(in the rows, 128 means zero)
Z: 4 groups of rows, each row roughly a mix of its group's hidden directions:
Z (108 x 11):
[[143 125 121 112 133 122 122  73 128 141 170]
 [133 147 147 170 128 148 113 159 100 141 103]
 [119 132 118 125 142 136 136 169 128 165  83]
 [105 162 127 134 149 129 160 147 170 146 131]
 [113 156 125 156 110 134 124 110  74 122 119]
 [140 109 130 115 144 116 143 131 177 117 170]
 [111 134 133 150 126 136 126 179 128 123  83]
 [148  95 118 112 134 132 137 159 171 138 101]
 [145 127 124  97  83 141 124  98  96 138 138]
 [112 147 135 170 149 173 125 138 132 151 133]
 [137 127 134 143 118 127 120  89 124  86 170]
 [155 141 121  98  93 146 110  98 111 133 152]
 [139 147 127 163 124 133 125  95 103  90 154]
 [114 143 132 140 123 135  99 125  76 136  92]
 [119 119 138 121 134 131 143 158 133 166  77]
 [ 92 129 151 163 119 143 150 125  91 144 139]
 [109 144 129 149 115 142 111 120  75 135  97]
 [139 129 126  95  95 134 139  95 105 135 165]
 [150 120 121 100 103 130 121  77 107 138 148]
 [114 149 122 156 156 109 172 134 150 108 138]
 [124 127 132 152 160 121 127 168 152 100  97]
 [129 163 120 156 129 121 137  85 108 104 152]
 [149 135 122 102  90 140 126  95  96 118 152]
 [137 136 123 106  88 147 111 101 104 164 138]
 [119 133 120 118 145 128 135 170 128 166  86]
 [119 112 135 146 165 111 135 160 159 118  96]
 [109 148 128 144 163 119 159 140 171 124 144]
 [131 124 127 117 150 114 140  90 142 131 183]
 [156 147 110 149 113 146 109 140 112 125  79]
 [120 124 122 114 142 131 131 172 134 165  87]
 [132 145 151 159 103 127 120 133  76 126 110]
 [149 115 123 116 112 150  99 126  96 140  82]
 [135 128 132 138 172 121 112 153 178 126 118]
 [125 130 120 123  87 137 132  94  78 134 134]
 [139 156 134 160 105 138 112 126  83 124 102]
 [127 135 130 153 141 130 123 171 134  91  90]
 [101 170 123 149 153 114 162 143 142 141 121]
 [121 119 137 125 112 134 133 177 130 130  77]
 [139 112 133 107 139 115 137 134 179 119 168]
 [127 127 127 127 110 146 142 159 119 166  80]
 [111 151 128 149 118 135 118 125  78 128  89]
 [137 122 123 111 133 118 135  77 126 134 177]
 [105 161 123 152 151 123 172 140 156 127 126]
 [120  90  99  92 136 106 150 141 153 126 115]
 [109  91 111  89 135 100 155 128 147 125 138]
 [ 95 140 129 134 177 115 115 159 118 134 150]
 [118 137 126 119 150 121 139 163 126 166  84]
 [141 120 126 107  88 152 104 124  99 152 102]
 [115 149 127 143 115 135 116 125  77 132  87]
 [146 168 135 162 113 151 103 115 101 124 117]
 [127  91 118  86 123 104 152 117 158 122 139]
 [124 135 120 121 119 139 141 162 120 170  83]
 [132 132 122 134 128 121 116  92 133  90 178]
 [118 108 121  93 155 111 136 128 169 127 159]
 [128 122 132 120 167 113 133 116 170 145 167]
 [164 119 118 112 142 130 111 158 171 129 105]
 [141 106 123 124 125 127 160 122 171 116 171]
 [143 115 128 108 137 111 147 135 179 121 165]
 [121 123 134 124  98 140 128 167 115 138  77]
 [146 112 130 100 125 126 142 136 184 124 157]
 [137 156 132 157 103 135 113 121  80 121 104]
 [128 138 119 122  93 137 133  91  83 126 153]
 [142 111 129 111 124 119 150 129 176 115 169]
 [120 136 122 120 145 126 137 167 125 167  84]
 [142 125 124 104 130 125 120  82 138 156 169]
 [124 110 140 104 124 127 136 163 136 166  87]
 [107  91 117  94 126 108 162 112 147 126 146]
 [117 144 125 145 170 103 159 138 161 119 146]
 [140 126 132 137 102 132 121  89 123  92 170]
 [120 159 148 157 115 152 123  90 107 129 155]
 [141 157 130 146 158 130  89 167 121 130 114]
 [117 135 135 148 145 130 131 183 147 108  99]
 [128 123 133 142 165 122 111 158 171 137  99]
 [138 119 140 135 109 127 121  87 128  90 169]
 [118 139 118 123 143 130 138 165 125 167  84]
 [113 153 123 151 173 103 159 140 149 127 131]
 [136 126 143 125 121 110 122  87 127  93 172]
 [116 150 126 141 119 131 114 127  77 139  87]
 [128 165 117 158 140 119 134  91 108 103 151]
 [133 123  96  97 118  87 123 128 104 103 104]
 [138 124 127 111 151 119 123  93 155 150 173]
 [129 148 124 158 127 142 107 163 120  99  89]
 [136 111 135 110 146 123 132 135 183 121 165]
 [140 124 130 110  80 152 108 124  99 126  96]
 [119 144 113 128 141 134 138 165 122 166  85]
 [125 117 137 106 117 129 139 161 130 170  85]
 [171 111 132 118 124 134 119 156 167 133  98]
 [147 108 129 101 126 116 140 131 175 124 168]
 [116 144 126 143 115 134 111 122  72 138  94]
 [ 94 144 137 147 120 120 135 108  75 124 146]
 [132 137 123 137 132 119 117  92 128  90 177]
 [106 144 135 150 130 128 100 122  74 126 104]
 [120 133 122 119 146 127 135 170 127 166  85]
 [119 127 155 117 108 114 140  85 120 119 172]
 [153 101 128 104  90 144  98 117 100 129 113]
 [155 103 130  90 101 145  93 127 122 148 116]
 [132 162 128 170 127 155 107 138  99 134 105]
 [138 160 156 164 107 144 112 117  92 128 127]
 [134 124 136 133 149 124 126 176 160 105  95]
 [139 125 138 138 112 125 121  88 123  89 170]
 [131 152 120 154 134 123 125  89 115  92 164]
 [124  92 118  92 146 108 144 145 168 131 135]
 [137 121 127 114 134 124 157 136 186 123 159]
 [133 135 134 144 117 123 129  79 124  93 166]
 [139 112 129 115  82 154 103 115  93 134 114]
 [124 129 138 135 157 126 125 177 170 126 109]
 [123 132 135 107 132 117 141 160 123 170  85]
 [105 145 126 152 147 125 168 130 163 125 160]]
the three rows of each list that fit no group, in list order (the others fit one group, some only roughly):
  Q_152: [115 132 135 138 168 108 139 133 166 125 168]
  Q_182: [120 159 136 162 120 145 118 103  85 133 109]
  Q_726: [152 104 107 102 138 120 123 155 169 124 101]
  Q_331: [105 139 112 140 129 136 153 164 114 159  90]
  Q_289: [107 152 128 156 132 134 117 126  79 144  97]
  Q_136: [150 124 127  96 137 124 143 149 184 142 130]
  Q_237: [136 121 124 111 110 125 137  76 104 129 166]
  Q_468: [150 112 142  96 116 118 133 101 168 119 158]
  Q_997: [123 125 125 107  83 138 138 104  87 151 138]
  Q_247: [141 128 130  90 116 131 132 100 137 152 176]
  Q_971: [112 136 137 144 175  96 138 135 151 121 158]
  Q_343: [110 154 113 142 137 156 134 158 123 159  91]
  Q_897: [139 138 121 162 163 124 109 150 146  92 109]
 : Q_182; Q_331; Q_343
  Q_621: [143 108 149 134  76 152 145 128 114 137 102]
  Q_913: [117 170 141 160 131 146 109 107  99 126 152]
  Q_193: [133 111 129 117 131 123 149 128 176 122 176]
  Q_556: [136 115 144 136 118 124 137  95 136  95 179]
  Q_833: [102 143 142 133 115 121 137  87  97 121 166]
  Q_574: [119 117 140 140 151 119 136 177 163 116 102]
  Q_186: [128 126 128 144 172 121 118 158 170 114 109]
  Q_267: [141 122 146 131 102 123 126  86 121  95 166]
  Q_469: [141  97 114 120 150 114 137 157 172 124 102]
  Q_554: [141 118 136  99 129 119 142 117 173 122 172]
  Q_842: [135 137 119 120  80 148 122  99  87 131 132]
  Q_986: [130 128 132 150 174 116 119 157 163 112 109]
  Q_386: [125 110 126 133 160 136 129 180 154 149 110]
 : Q_556; Q_469; Q_554
  Q_196: [113 154 126 142 104 138 127 121  79 137  92]
  Q_236: [110 133 138 150 120 120 131 116  73 136  92]
  Q_873: [134 117 130  98 123 119 143  89 130 149 176]
  Q_408: [144 122  95 107 156 122 114 159 162 126 103]
  Q_929: [126 147 167 122 135 108 110 110 116 122 177]
  Q_337: [103 142 135 142 171 112 139 141 166 135 152]
  Q_870: [116 119 132 142 122 132 120 164 124 137  68]
  Q_717: [148 111 118 103 159 109 102 139 169 110 122]
  Q_120: [145 126 106 114 135 134 128 135 177 108 169]
  Q_78: [142 120 121 126  90 141 113 117  79 128  97]
  Q_60: [115  89 111 105 145 117 159 135 168 129 133]
  Q_719: [142 127 119 118  89 158 113 125  97 143  90]
  Q_7: [124  98 112  94 157 111 135 147 169 127 136]
  Q_640: [102  93 134 112 154 125 154 146 158 144 151]
 : Q_236; Q_717; Q_120
  Q_421: [119  90 121  87 122  90 153 127 141 121 132]
  Q_257: [134 121 132 134 125 133 113 167 138 123  69]
  Q_564: [141 157 137 162 100 150 114 115  93 125 107]
  Q_790: [116 128 139 132 143 131 124 179 163 150 100]
  Q_630: [129 136 128 109  83 142 133 101  89 149 146]
  Q_249: [117 155 126 163 120 150 108 113  86 129 104]
  Q_222: [109 152 128 144 127 137 107 131  84 145  87]
  Q_638: [111 120 138 128 115 135 130 173 134 154  81]
  Q_41: [120 142 115 123  88 143 129  99  84 145 144]
  Q_988: [143 121 133 111  76 139 146  96 104 130 144]
  Q_530: [128 124 124 107 125 126 139  86 130 154 179]
  Q_467: [112 140 118 128 150 133 127 157 114 174  90]
 : Q_249; Q_988; Q_467
